One turn moves every row onto another: examples first, then more rows asked:
tes: [  0.2   1.9  -0.5  -5.2   7.1  -7.5 -11.2   4.0   4.7  18.4  19.8  10.5
   6.3 -13.2  21.7   9.2 -14.1  -4.8  16.1  13.1   2.0  -1.6  13.0   8.6
   4.7  -2.8   5.1]
Potoz: [ 29.6  -0.4   9.5   6.2 -11.9  -1.0   0.2   4.9 -15.7  -7.2  -1.7  30.2
   8.5   3.8 -14.0  -3.1  -9.6   5.9  -0.7  -5.7  -8.8   0.4  -0.5  -3.8
 -19.8  -5.9   5.7]
vire: [-44.8  -8.5  -7.2  12.0   7.8  -1.8  -7.7  -5.0  -6.2   8.7   6.2  -0.5
  15.7   7.1  -7.5  -9.2  -3.3  16.3   1.4  -0.7  -1.0   3.4  -0.1  -8.5
   3.4 -10.5   5.4]
dudub: [ -6.5  10.7  15.1  12.0   6.9  -9.0  31.9  -2.2 -10.9  -3.6  -2.8   0.2
   6.0  14.1  -1.7 -16.9 -11.3  24.4  -2.4 -14.7 -18.1  -8.1 -17.1   0.3
   5.3   1.4  20.6]
mig: [ -0.8  15.4  -7.0 -15.1 -16.1   5.7   4.3  18.4   0.3 -17.9   2.4  -0.9
   9.2  14.3   1.7   1.2   3.8   4.6  11.5   2.0  -8.2  12.1 -13.2  29.4
  -6.1 -18.9   2.6]
davik: [ -8.5   2.9  15.0   1.8  14.8 -11.7  31.1  -6.1 -12.8   1.1  -4.3  -5.9
   7.6  19.1 -13.1 -15.7 -12.3  20.5  -4.4 -16.3 -10.1  -6.0 -17.9   5.5
  -3.6  -3.4  11.5]
Biso: [ -3.5  29.1   4.5 -13.2 -20.6  -9.7  -1.1   5.8   1.9  -0.3   7.6  -7.3
   8.4   1.8  22.3   4.6 -14.8  -5.3  18.7 -19.0  -6.8   9.9   1.3   5.1
   0.1  -3.5  -5.4]
Zof: [-32.4  -5.6 -14.4  22.0  13.1   4.0  -4.5  -8.8  -3.0  15.9  10.9  -1.9
  16.1   7.5  -4.1 -12.3  -2.6  16.5  -2.8  -3.4  -2.1  -3.7  -1.3 -12.4
   6.5  -8.9   5.4]
Fisad: [ -2.8  21.5   2.1 -20.8 -10.9  -8.5   2.0  -2.5   0.4   8.1   5.5 -13.8
  10.2  10.3  12.1   6.0 -14.1  -9.5  14.4 -21.6   4.1   9.1   0.7  10.2
  -9.9  -8.2 -14.9]
vofed: [-40.6  -7.0  -9.1  16.1  18.5  -2.9   2.5  -6.0  -4.4   9.5   8.4  -4.3
  16.3  10.6  -7.4  -6.3  -5.6  19.9   0.1   0.9  -2.0  -2.2  -2.3  -8.1
   3.2  -6.7  -3.8]
bup: [ 10.8  27.1  -5.3  -8.7  -9.3  -4.2   3.4  -1.8   2.5   9.2  12.4 -12.1
  12.0   5.5  23.5   2.1 -12.1  -8.2  11.9 -20.8  -2.5   0.9  -1.8   6.1
  -2.8  -4.2  -9.8]
lut: [-11.6   8.1  25.9   9.8 -10.4  -6.0   0.5   1.9   4.7   9.9  -5.1  -0.1
   5.3   2.8  -6.0 -13.1  -2.5  16.1   3.9 -26.3  -7.7  -4.2   0.7  -5.4
  -0.4  -6.9  36.4]
filuk: [ -2.7   3.8  19.1  11.6  -0.6  -0.2   4.4  -5.0   6.2  20.0  -0.3  -8.2
   9.0   8.5  -8.9 -14.8   0.3  13.1  -0.3 -28.0  -4.5 -10.8  -1.4  -5.0
  -3.7  -9.9  33.2]
dut: [ 10.6  12.9 -15.1  -9.8  -2.6   9.8   8.5  10.2  -0.7  -7.4   7.3  -8.8
  11.7  18.6   2.7  -0.6   3.8   0.3   5.5  -0.7  -5.8   4.2 -13.3  29.2
  -8.6 -19.5  -0.4]
tive: [ 10.8  22.1 -12.2  -4.0 -12.4   9.6   7.7  15.1   2.4 -15.5  11.1  -0.1
   9.7  12.4  11.8  -1.0   5.1   6.1   7.8   1.4 -15.9   5.5 -13.8  24.3
   1.3 -15.9   9.0]
Nupig: [-20.3   6.8  21.9  -0.4   3.9 -13.5  27.8   0.1 -13.6  -8.1  -6.5   2.1
   4.1  15.1  -9.3 -15.4 -12.6  23.5   0.8 -12.2 -14.3  -2.9 -15.1   3.1
  -1.2  -2.2  16.1]
kosil: [-15.1  -0.2  24.0  -1.4  -2.4  -6.0  -0.2  -3.5   1.8  16.0  -6.7  -4.4
   5.4   8.4 -14.5 -12.2  -1.8  13.1   2.0 -26.5   2.9  -3.0  -1.4   2.4
  -8.9 -11.3  29.3]
nedu: [ -2.0   0.8 -11.5 -10.9   2.6  -3.2   4.5   6.0 -15.9  -8.7  20.8  21.4
  10.2  -0.3   9.0  -3.8 -17.1   1.9  11.7  30.2  -3.0   1.1  -3.9  14.5
  14.2  -7.7   2.9]
Bizat: [-40.3  -2.5  -8.4  22.5   2.5   1.6  -6.7  -3.5  -4.5   7.2  10.6   3.4
  14.1   2.9   2.6 -13.7  -1.9  19.1   3.3  -0.6  -7.5   1.2   1.1 -16.0
  11.3  -6.4  11.8]
gegu: [-35.5  -1.1  -9.2  27.0  14.0   0.9   3.0  -2.3  -2.5   8.1  12.1  -1.5
  15.3   6.6   2.6  -6.6  -6.0  20.4   2.2  -0.6  -9.2  -4.0  -3.2 -13.8
  12.1  -3.4   4.5]
Siga: [ 26.5  -2.7   8.4   3.2  -9.4  -2.4  -1.2   4.6 -16.4  -5.9  -2.3  28.1
   9.8   3.9 -17.2  -2.8  -7.4   3.3  -2.1  -4.9  -4.4   3.3  -0.5  -1.9
 -23.5  -8.7   1.1]
sezum: [ 25.6   0.4   9.9   1.9 -14.5  -2.7  -3.7   6.9 -17.0  -9.7  -3.0  30.2
   9.1   3.0 -15.4  -2.3  -8.8   4.5  -1.3  -5.9  -8.5   3.8   0.8  -3.5
 -21.0  -6.5   6.9]
zez: [ -4.8  -3.3  -0.8 -10.2   9.2  -8.4 -12.0   3.3   4.8  22.6  19.0   6.6
   6.9 -10.8  14.6  10.0 -15.0  -6.7  15.0  11.3   8.6   0.3  14.4  15.0
  -1.1  -5.9  -0.5]
kinen: [ -2.9  -2.0 -11.3 -15.9   6.5  -5.5   3.3   3.5 -16.0  -7.2  19.1  18.4
   9.6   3.2   2.4  -2.0 -17.8   0.9   9.8  31.4   1.2   2.3  -3.7  18.2
   7.2 -11.8  -2.1]
Bavuk: [  5.0  -3.5 -15.2 -10.6  11.8  -1.0   7.7   0.8 -14.4  -2.7  21.6  16.7
   9.4   2.0   6.5  -3.1 -16.8   0.9   7.4  29.7   0.3  -1.2  -5.2  16.5
   9.9 -10.4   0.9]
butuz: [ 21.9  -1.3  17.6   6.2   3.6 -13.3   7.9   9.8  -9.1   5.5  -4.0  18.4
   2.1  -2.9   3.1   5.3  -9.5   6.1  -0.9  -9.3 -17.1   1.5   4.2   0.6
 -32.4   1.0  -8.1]
digog: [-49.3  -1.2  -3.3  16.4   9.0  -4.4  -0.4   0.3  -4.1   0.2   7.0   3.4
  15.9   5.8  -3.0  -5.4  -5.9  23.5   3.3   0.9  -6.2   3.4  -2.3 -11.3
   9.9  -3.2   2.8]
Tatup: [ 17.1  -1.7  18.9   3.1   1.7 -15.5   6.9  11.5 -10.3   3.5  -8.2  19.9
   0.1  -2.7   2.9   5.7  -9.6   7.1  -2.2  -6.6 -16.5   6.1   4.4   1.2
 -34.5   2.1  -9.2]
bozer: [ -9.7   0.6   4.3 -11.1   2.4 -11.8 -14.3   8.1   4.1  16.6  17.7  11.7
   5.0 -14.5  16.7  11.7 -15.3  -5.2  17.6  12.3   4.7   4.7  16.0  10.1
   1.7  -5.4   2.8]
sisef: [ 19.5   2.7  18.8   8.1  -2.7 -13.6   7.2  12.4  -8.2   1.6  -3.7  23.2
  -0.1  -5.4   4.9   5.1  -8.5   7.2   0.6  -7.0 -19.9   4.4   1.9   0.0
 -30.5   3.5  -7.5]

kosil goes to Nupig
Potoz goes to butuz
Now these:
kinen goes to bozer
Fisad goes to mig
vofed goes to vire

